(in the rows, 128 means zero)
Each named turn below is shown by a few rows before and after it. Which turns, in which order, take the first row of each later pair to the second? The first pair is answered.
turn Lanef:
[134 115 126 118 160 110 119  83 151  99 109] -> [169 127 134 122 164 123  98 155 129 103 126]
[135 202 116 130 142 116 126 159 160 146 153] -> [123 163 115 127  62 127 130 177 126 154 134]
[134  98 114 138 135 116 137 141 119 114 136] -> [131  96 113 139 135 110 138 132 120 112 134]
turn rago:
[103 199 102 130 100 100 126  73 173  91 106] -> [158 144 204 121 170 160 128 121 156 163  77]
[148 159 174 115 136 127 114 124 142 125 113] -> [132  94 175 114 120 123 124 108 111 113 129]
[165 133 120 124 112 181 121 170 145 111 134] -> [155  98 116 122 100 176 129 162 126 103 143]
turn Tifa:
[133 138  91 123 145  82  90  75 129 125 117] -> [147  81 121 116 162  98  90  90 104 142 119]
[111 143 134 129 159  96 139  93 160 130 118] -> [114 108 128 128 173  94 135 101 142 121 147]
[129 112 107 138 150 114 106 140 114 104 165] -> [139 103 166 127 143 152 120 139 120 154 107]
Pairs:
Between the rows of a pair lie two turns.
[106  99 129 137 108 125 125  98 127 126 118] -> [131 168 128 142 136 129 106 136 150 135 122] | rago then Lanef
[146 169 127 127 118 152 108 184 121 144 131] -> [119 143  92 127  83 129 112 156 104 111 154] | rago then rago
[111  74 126 126  91 113 154  80 126 111 111] -> [135 100  94 138 144  96 128 117 124  78 174] | rago then Tifa
[144 114 151 127 168 133 115 147 124 148 115] -> [116 104 148 124 147 126 135  98 135 144  96] | Lanef then Lanef
[124 129 128 126 107 137 137 127 123 134 105] -> [127 103 126 126 114 135 131 135 112 121 129] | Tifa then Tifa
[171 140 156 125 165 149 144 157 143 141 117] -> [129 114 149 120 124 137 174  86 153 134  90] | Lanef then Lanef
[134 117 161 124 111 144 137 137 132 162  76] -> [147 144 158 126 163 138 133 138 152 158  93] | Lanef then Lanef
[107 149 152 113 102 143 174 136 140 131 112] -> [112 143 154 113 148 135 173 118 151 125 122] | rago then Lanef
[112  90 140 143 115 122 110 160 103 129 146] -> [ 97 168 124 144 130 106 119 117 159 126 121] | Lanef then rago
[126 161 128 133 161 133 112 100 145 109 132] -> [137 112 134 132 118 151 101 151  98 115 143] | Lanef then rago
[102 153  81 131  96 109 112 136 171 140  80] -> [134 153  79 137 156 104  93 175 165 124 129] | Tifa then rago
[103 139 113 128 114 105 128 104 158 135  96] -> [133 134 150 122 152 129 121 139 154 161  89] | rago then Lanef
[115 128 114 138 140 102 120  94 147 113 127] -> [121 119 145 131 138 122 128  97 145 139 100] | Tifa then Tifa
[136 108 119 133 148 119 130 148 111 121 155] -> [125 123 104 135 104 117 129 153 109 117 148] | rago then Lanef
[132 106 144 132 137 126 140  96 158 151  88] -> [146 132 142 135 167 125 126 113 167 145 104] | Tifa then rago
[132  88 143 113 121 124 136  99 117 138 127] -> [157 102 150 114 149 134 121 142 113 138 142] | Lanef then Lanef
[100 149 132 116 161 128 161  69 155 142  85] -> [150 138 156 120 211 147 132 150 131 155 119] | rago then Lanef
[ 95  90 104 122  89 117 132  92 114  87 152] -> [148  94 189 114 153 166 132 139 120 150 114] | rago then rago
[128 157 144 129 109 109 144 167 113 131 139] -> [107 124 147 124 104 103 164 115 117 132 127] | rago then Lanef
[121  91 168 111 196 144 115  69 152 116 117] -> [113 123 129 121 192 120 108  61 159  84 148] | Tifa then Tifa
[147 106 137 165 151 150 136 155 102 136 151] -> [126 148 144 160 110 156 153 126 134 159  94] | Tifa then Lanef
[144 130 129 122 178 126 118 135 138 113 150] -> [131 133 102 120  95 127 112 154 118 105 146] | Lanef then rago
[127 104 140 119  99 133 123 154 115 151 129] -> [136 131 135 124 169 117 125 124 152 139 143] | Lanef then Lanef
[153 154 164 127 212 142 124 134 155 152 122] -> [124 205 111 128  81 136 111 163 145 133 108] | Lanef then Tifa
[138 149 140 132  96 130 118 138 103 143 105] -> [130 139 153 131 123 128 132 101 118 149  94] | Lanef then rago
[139 137  84 119  86 112 105 141  98 122 178] -> [126 144  87 117  59 118 113 130 102 133 154] | Tifa then rago
[135 123 139 122 123 158 114 172 108 135 114] -> [119 161 110 126 107 142 106 162 126 116 118] | rago then rago
[115 143  85 129  94 119 150 112 135 117 164] -> [135 147  89 131  99 127 136 156 127 124 178] | Lanef then Lanef
